(in the rows, 128 means zero)
One turn moves each row of this set onto another row. After a few examples, where does it send each row asked below?
K_63: [161 134 104 139 136 114 143 137  88 141  99 110 134 135 112 125 100 119
 128 118 127 101 128]
K_779: [119 126 130 137 160  95 141 137 104 135 149 118 128 113 130 148 113 144
 159 121 147 111 134]
K_701: [140 143 144 166 138 120 112 117 125 106 161 143 154 129 153 146 131 128
 106 134 136 153 148]
K_849: [124 149  87 138 115 154 137 117 133 146 103 156 136 128 127 142 152 118
 111 137 104 112 142]
K_587: [162 157 119 131 150 151 143  83 109 108 118 140 169 127 149 122 122 113
 104 149 122 111 141]
K_590: [118 130 131 147 159 134 120  86 116  87 138 137 128 142 160 118 103 101
 141 115 108 110 131]
K_114: [141 130 121 130 150 132 144 127 131 129 157 128 145 120  92 155 124 150
 114 143 151 144 129]
K_399: [128 133 101 135 138 159 132 111 132 126 113 161 141 138 116 132 141 134
 115 157  84 121 157]
K_437: [122 134  88 131 142 116 150 133 115 127 126 116 106 130 110 122 112 122
 122 147 118 160 137]
K_560: [122 122 115 164 131 122 121 122 125 128 101 142 131 143 133 144 122 127
 116  97 100  71 135]
K_8: [157 148 114 131 136 146 149 107 105 105 108 129 155 136 142 120 123  81
  95 135 136 113 121]
K_900: [128 122 144 125 133 118 141 151  98 118 132 124 113 126 123 156 121 132
 157 128 139 123 111]
K_55: [127 121 107 137 158 126 129 119 105 112 136 125 111 140 115 116  98 127
 138 150  98 152 150]
K_220: [134 144 105 110 149 137 128 139 110 132 147 129 140 104 104 136 129 127
 133 158 151 151 137]
K_850: [157 169 111 147 131 134 133  93 106 113 115 128 149 113 167 131 115 106
  97 127 147 109 136]
K_42: [127 119 117 173 163 130 127  94 116  95 144 125 123 144 153 139 106  99
 104 111 123 112 129]
K_907: [162 145 112 122 159 116 140 114  97 124 107 108 148 121 110 117  98 148
 133 131 126  98 129]
K_68: [112 144 125 136 155 131 112 110 131 100 165 146 147 108 153 141 139 104
 116 140 134 152 135]
K_676: [129 147 117 114 118 143 117 136 127 148 120 154 164 111 126 137 155 132
 134 139 141  95 146]
K_803: [142 142  99 140 150 107 139 129 103 126 111 101 117 117 112 130  98 153
 122 120 148  99 130]
K_202: [136 110  84 147 163 127 123 121 118 126 142 106 114 147 106 120 114 121
 112 139 114 142 137]
K_203: [144 131 118 112 122 147 115 111 148 154 145 136 165 129 121 140 156 131
 132 124 137 101 120]
K_512: [127 126  91 133 130 150 122 122 143 125 109 142 145 148 115 121 154 111
  91 141 100 116 133]
K_507: [117 131 120 134 146 130 120 108 130 117 103 140 139 137 120 128 123 144
 146 105  97  67 124]
K_874: [132 148 150 129 135 115 133 118 109 111 135 139 163 106 167 138 125 116
 130 125 162  93 138]
K_234: [112 139 113 150 146 121 127  92 130  94 146 123 125 140 169 110 120  90
 118 122 132 132 131]
K_558: [ 94 125 117 147 148 119 107 124 142 140 154 150 137 122 138 151 154 137
 148 117 109 113 138]
K_268: [ 99 128  97 151 135 134 121 110 147 128 118 136 121 145 132 131 143 137
 134 102 119  74 129]
K_524: [143 136 154 109 120 113 110 119 122 105 134 119 155 117 159 131 130 110
 124 123 145 115 111]
K_751: [123 131 130 163 126 140 112 134 118 145 147 154 131 145 143 155 155 129
 158 119 115 117 137]

K_676 moves to K_874
K_202 moves to K_512
Now find these:
K_203 moves to K_524
K_268 moves to K_234
K_587 moves to K_907

One turn moves each row of this set onto another row. After a few examples, where does it send each row asked below?
K_871: [122 114 129  75 148 126 105 127 111 152 100 156  84 117  94 165 132 112
  96 155 181 160 121  88 111 113  91 133 139 156 121 129 108 154 101 127
 105 151 136 124 139 140 137 147 147 134 126 117 158 144  92  99 138 128
 131 135 126 126 105]
K_928: [135 103 145  74 150 143 130 152 113 109 121 143 110 111 113 158 117 126
 104 148 184 140 140  90 129 119 108 126 125 152 141  98 134 152  90 108
 122 144 132 133 126 143 136 149 147 128 146 137 157 135 112  87 116 111
 147 109 110 159  88]
K_61: [141 124 166 105 176 145 155 153 142 116 123 162 116  85 128 153 110 128
 121 137 151 127 164 129 133 103  90 121 153 133 168 104 114 128 112 128
  93 160 142 130  99 127 137 131 119 139 155 174 161 111 126 133 107 117
 147 106  97 132 109]
K_235: [149 139 151 142 116 111 163 124 155 120 122 134 122 138 109 150 148 116
 111 168 159 159 113  73 115 133  78 119 153 138 141 110 135 141 121 115
 125 150 146 132 168 115 120 129 103 161 167 115 142 123  95 155 132 124
 141 114 116 124 106]
K_748: [124 129 118 140 121  84 131 149 169 182 115 118 140 124 102 149  78 118
 152 110 123 126 119 124 135  86  93 113 162 137 113 119 113 122 118 139
 120 153 141 116 144 127 124 150 136 147 148 130  98 135 108 109 113 111
 159 121  95 139 116]
K_279: [124 139 145 102 148 128 176 127 123 115 140 146 100 140 111 139 120 101
 132  99 171 148 120  91 137 120 103 107 151 162 158 109 126 104 129 114
 109 156 143 176 132 128 121 161 106 144 152 159 101 124 120 133 147  94
 139 116  95  94 107]
K_568: [133 153 150  96 174 141 153 134 140 126 132 146 129 102 118 134  99 113
 122 105 168 133 150 132 118  93  83 119 153 145 165 124 125 105 134 141
  65 168 149 144 100 136 136 146 126 138 157 166 153 110 117 132 124 101
 121 137 109 111 117]
K_158: [125 123 136  93 134 129 105 147  98 143 121 136 121 115  94 155 144 129
 118 166 186 132 132  89  99 104  86 145 134 156 134 136 137 150  78 104
 113 143 126 143 145 130 121 136 123 157 163 100 143 123 103 109 126 122
 133 136 116 150  84]
K_208: [133 116 165 127 145 136 171 149 150 114 129 146 118 138 123 153 132  94
 115 126 161 154 124 101 121 118  76 119 165 141 178 120 131 112 126 118
 129 162 163 156 156 105 108 143  96 154 146 129 120 116 100 156 131 119
 137 103  96  83  85]
K_193: [149 111 144  88 156 114 138 130 129 114 119 156  92 100 126 131 106 137
 114 134 175 138 157  89 132 113  99 115 139 115 154 124 110 114 103 125
 108 150 154 133 114  80 130 136 120  89 165 153 143 158 103 111 111  93
 131 105  88 166  87]
K_911: [144 174 148 108 123  92 163 103 130 119 137 140 116 124 105 144 126 127
 126 145 160 150 116  80 138 139  89 122 138 143 119  96 132 149 128 122
  95 144 131 153 138 125 125 134 113 157 172 143 127 137 102 139 139 102
 143 135 116 148 137]
K_460: [140 108 140 115 156 131 175 144 114 115 123 155  88 131 117 153 125 120
 120 138 160 144 150  87 139 123 115 101 142 154 176  98 106 118 121 113
 134 155 146 155 129 129 123 148 107 130 157 166 116 132 129 125 142 103
 162  87  88 109  86]
K_78: [144 115 142 100 154 130 119 146 142 134 109 147 120 121 108 121 120 111
  89 134 184 158 150  84  88 105  76 127 137 133 163 141 128 101 103 131
  98 153 166 121 134  83 126 121 119 108 161  98 149 146  91 118 115 104
 107 119 119 147  74]
K_769: [117 123 128 125 114 100 123 154 159 190 106 119 136 140  83 139  91 110
 147 109 129 132 120 127 126  82 111 111 156 152 117 110 116 130 101 132
 125 146 135 125 137 126 125 150 146 128 143 123  97 126 127 103 113 117
 166 124 110 141 108]
K_861: [122 130 146 113 146 130 156 132 132 123 101 145  68 139 106 152 136  90
 118 127 156 141 111 102 129 135 108 132 160 140 146 115  87 116 123 123
 103 155 151 163 141 111 126 161 116 148 137 144 101 123 134 150 132 111
 156 100  98  78 105]
K_229: [132 124 144 109 171 146 129 137 146 123 102 153 101  89 113 144 108  99
 114 112 160 127 126 142 122 112  76 143 158 129 149 138  89 108 124 130
  75 169 156 133 114 110 150 151 131 158 139 155 140 110 128 143 106 113
 131 120 103  91 118]
K_10: [142 150 131 135 121 102 154 120 129 127 116 125 108 122  97 154 141 130
 139 173 154 134 123  74 125 128  85 136 151 147 138 132 126 133 105 110
 103 147 122 155 161 128 125 129  94 167 176 114 132 119  96 158 133 108
 141 128  89 148 100]
K_643: [136 112 129 128 136  96 125 161 154 182 118 131 114 115 103 164  76 118
 128 111 113 143 130 143 123  81 105 102 151 168 134 132  83 118 123 148
 122 141 147 128 146 110 106 148 127 141 135 134  94 155  79 104 125 122
 128 134  89 127 100]
K_434: [130 127 149 119 166 150 141 145 132 125 116 133 125 103 109 140 102 127
 134 136 170 118 165 135 116  93  78 142 165 132 178 145 111 115 108 138
  72 174 159 149 125 110 119 141 112 147 166 137 146  96  91 154 100 120
 119 138  97 111  89]
K_800: [139 106 114  94 164 116 104 116 127 141  95 159  80  96 104 136 104 117
 105 124 182 149 130 100 113 111  74 127 144 126 137 160  85 108 120 134
  90 166 165 120 125  86 145 145 132 114 148 138 143 154  93 114 123  98
 114 128 102 127 102]
K_759: [137 121 124 122 108 107 123 156 163 168 105 108 124 131  98 138 105 101
 132 118 120 137 105 141 127  94 123 112 150 166 127 124  95 123 106 131
 127 130 138 117 151 125 135 165 141 142 153 126  81 133 113 105 110 121
 150 139 107 136 105]
K_532: [162 143 139 122 141 109 160 117 136 106 114 140 116 108 113 158 115 139
 115 170 145 146 138  75 146 146 101 119 135 144 147 102 115 153 124 115
 104 157 132 131 136 140 140 124 121 135 178 150 147 138 113 137 127  98
 162 113 103 162 109]
K_354: [126 131 146 111 131 109 118 159 156 187 112 134 114 113  92 155  83 116
 126 117 109 149 136 150 120  88 111 119 151 178 130 123  90 131 110 150
 105 128 133 130 134 115 114 139 132 126 125 120 100 144  81 106 108 133
 129 134 108 147  94]
K_589: [125 140 138  71 138 119 125 137  99 138 143 149 113 132 107 143 129 123
 109 140 197 145 135  96 107 106  95 124 124 146 118  93 138 150 104 122
 108 135 136 140 123 136 121 150 138 144 150 126 151 137 106  84 141 119
 131 133 138 145 113]
K_221: [132 113 128 100 151 118 109 137 106 142 116 138 112 114 104 125 115 137
 117 144 193 129 161  97 101  98  82 136 145 125 161 160 106 121  93 128
  95 162 165 145 132  75 108 137 113 109 176 115 130 140  90 118 112 108
 113 136 103 146  70]
K_609: [137 124 169 109 172 145 143 158 161 121 118 152 137 105 126 143 108  99
 103 118 158 149 150 122 105 103  64 137 158 131 182 137 130 102 120 135
  83 167 165 134 125  98 122 122 110 140 150 123 147 116  94 152 106 113
 113 119 105 108  87]
K_893: [143 120 143 106 126 137 124 146 136 135 115 139 127 137  99 139 146 114
  94 163 186 161 125  76  91 112  83 124 134 150 137 113 143 139  94 116
 121 139 144 115 154 123 129 128 131 145 154  91 161 128 100 113 125 128
 126 119 137 143  90]
K_650: [146 120 121 142 124  95 127 154 166 167 113 112 130 115 109 156  86 112
 132 120 112 135 112 146 128  85 105 108 151 158 130 130  91 121 124 137
 124 146 145 113 152 124 127 157 135 159 153 141  91 140 100 112 120 120
 142 145  93 128 116]
K_413: [138 142 122  83 153 101 132 121 117 140 131 148 101 123 118 115 107 129
 110 122 192 139 160  98 106  98  89 108 136 121 147 131 113 105 125 144
  86 154 163 135 110  93 122 141 125  96 168 144 144 156  97 101 137  93
 111 132 117 145 102]
K_80: [122 114 138 129 142 142 172 144 121 118 119 128  91 139 104 150 129 115
 148 137 167 128 136 100 126 109  99 125 160 152 174 130 117 102 106 115
 110 155 147 174 153 127 114 161  94 160 153 129 116 103  99 154 132 116
 135 113  79  92  81]
K_727: [119 132 132 122 126  93 129 146 163 195 100 131 128 139  69 136  80 111
 137 108 123 143 139 123 128  89 115 111 150 160 128 117 102 130 100 144
 108 148 142 130 135 108 117 134 136 105 147 115  94 141 104 114 114 111
 156 125 111 157 106]
K_964: [137 158 142 108 130 101 142 104 142 137  95 144  82 128  99 164 140 113
 107 171 144 152 115  80 132 146 100 140 155 142 115 115  96 159 120 132
  90 148 129 139 151 130 130 136 122 144 148 124 140 138 105 153 139 119
 155 128 115 125 122]
K_817: [114 129 135 120 147 104 133 161 164 188 116 134 134 120  76 156  63 109
 139 103 122 141 146 136 134  88 105 117 148 171 130 117 106 132  99 150
 102 155 147 125 137 126 113 130 134 135 129 122 104 139  83 110 112 118
 147 125 104 146 112]
K_738: [114 117 118 129 140  89 138 157 156 184 124 129 129 125  95 158  66 111
 146  98 130 135 133 122 137  86  99 111 153 155 126 121 107 117 113 143
 124 154 154 125 151 124 110 149 130 145 129 127  86 149  86 101 120 109
 148 114  86 133 107]
K_257: [133 138 138 113 109 100 121 147 164 179 103 120 114 125  90 133 103 109
 130 120 114 146 121 138 125 103 123 118 153 167 126 124  92 128 103 141
 105 119 134 126 140 109 128 146 135 113 146 116  83 143  96 112 101 121
 142 133 113 159  99]

K_893 moves to K_609
K_354 moves to K_650
K_800 moves to K_861
Now find these:
K_158 moves to K_434
K_193 moves to K_460
K_769 moves to K_817
K_568 moves to K_911

One turn moves each row of this set onto another row. After a few examples, where does it send each row asked below?
K_40: [130 124 137 101 130 137 156 117 119 128 133 164 156 155 139 164 129]
K_602: [136 139 128 140 113 112 124 138 135 125 116 140 178 129 156 152 120]
K_725: [134 142 133 105 117 129 172 128  84 121 149 107 126  94 164 133 131]
K_172: [156 164 119 101 165 129 116 121 120 130 119 102 152 129 175 136 137]
K_332: [184 152 135 102 134 129 143 128 102 113 146 111 132 103 140 133 131]
K_547: [135 106 137 136 144 119 126 137 129 128 126 103 127 146 152 168 149]
K_247: [151 160 136 119 145 153 113 137  87 134 151 130 148 108 146 138 146]
K_666: [137 109 146 110 135 158 171  86 115 157 126 127 140 143 156 129 130]
K_496: [140 128 138 109 116 141 161  81 126 111 134 142 152 137 121 131 125]
K_855: [128 126 128 135 134 132 120 132 119 145 139 115 180 137 165 132 176]
K_98: [147 135 117 133  98 139 130 137  88 124 168 123 136 109 149 139 129]
K_84: [118 135 129 126 150 157 143 137  83 103 142 127 134 109 166 139 126]
K_471: [143 132 168 134 127 130 158  94 116 151 117 117 124 144 164 122 108]
K_49: [166 116 120 111 110 116 125 108 105 158 148 122 128 138 181 126 129]
K_356: [144 141 162  84 135 157 150 134  93 139 144 125 139 117 165 150 136]
K_786: [128 103 127 109 134 137 148 127 108 108 128 105 165 140 183 122 110]
K_778: [117 144 138 126 147 131 156 115 120  85 129  98 141 155 155 144 134]
K_25: [133 130  99 129 142 123 168 112  88 125 133 117 149 120 156  99 110]
K_321: [131 147 150 159 152 109 131 118 101 147 118 125 150 137 182 146 142]
K_864: [179 146 104 115 143 136 130 113 122 139 131 131 130 148 151 140 109]
K_605: [155 104 136 136 165 142 138  83 110 141 118 107 137 132 162 140 138]
K_248: [137 141 100 118 122 131 162 131 154 106 126 125 157 136 143 125 139]
K_425: [122 140 121 101 120 162 149 134 110 147 134 118 180 149 160 144 111]
K_324: [141 166 137 122 161 111 142 135 109 144 131 103 142 137 124 133 163]
K_837: [124 144  98 125 118 118 140 142 105 158 143 103 128 125 168 109 134]
K_983: [135 129 165 151 154 124 149 105 100 140 108 104 146 137 170 138 116]
K_199: [145 156 130  95 141 137 141  96  87 155 133 120 185 123 169 135 136]
K_937: [134 142 114 110 113 138 177  85 121 168 128 116 130 117 146 134 134]
K_155: [131 160 139 117 107 117 156 110 132 138 110 119 157 106 136 110 110]
K_442: [159 132 147 114 141 119 151  70 113 122 126 105 136 117 125 122 140]
K_5: [158 113 123 116 153 111 130 106 117 121 116 136 132 114 115 133 124]
K_341: [115 132 116 130 106 111 161 132  96 160 142 115 141 129 135 164 140]
K_825: [151 143 139 104 117 155 151 132 101  93 157 133 163 125 152 138 125]
K_908: [120 158 114 124 135 126 131 134 124 147 128 137 159 119 111 140 157]
K_128: [147 158 110 102 134 132 167 111 141 143 114 109 156 112 123 122 139]
K_207: [124 116 171 113 135 129 140 115 113 146 137 105 144 150 165 152 167]
K_675: [147 124 103 134 108 126 124 135 146 130 138 114 162 140 155 152 151]
K_991: [104 139 113 138 154 123 142 141 126 109 122 127 144 134 143 151 152]
K_815: [142 160 124 128 113 107 136 124 147 118 113 144 154 120 146 122 117]
K_753: [122 121 120 153 156 125 136 101 103 131 133 111 147 128 181 127 166]
K_298: [128 135 109 125  92 129 145 105 124 144 141 140 146 121 113 148 132]
K_981: [157 117 136 117 137 144 130 138  96 133 142 118 104 111 159 152 121]
K_531: [124 143 163  95 116 136 117  94 111 148 144 126 153 135 148 126 161]
K_758: [143 104 144 126 104 127 119 111 121 129 141  88 125 145 141 144 127]
K_223: [137 161 157 115 105 130 157  86 124 155 114 115 141 123 154 133 109]
K_713: [100 138 119 119 129 114 144  83  94 117 128 119 147  98 149 129 141]
K_559: [128 130 141 156 125 105 126 146 112 148 125 138 167 136 167 136 140]
K_812: [120 129 152 122 127 112 160  81  97 134 137  92 133 120 161 133 160]

K_725 moves to K_356
K_321 moves to K_559
K_991 moves to K_908
Now find these:
K_324 moves to K_341
K_666 moves to K_605
K_786 moves to K_172

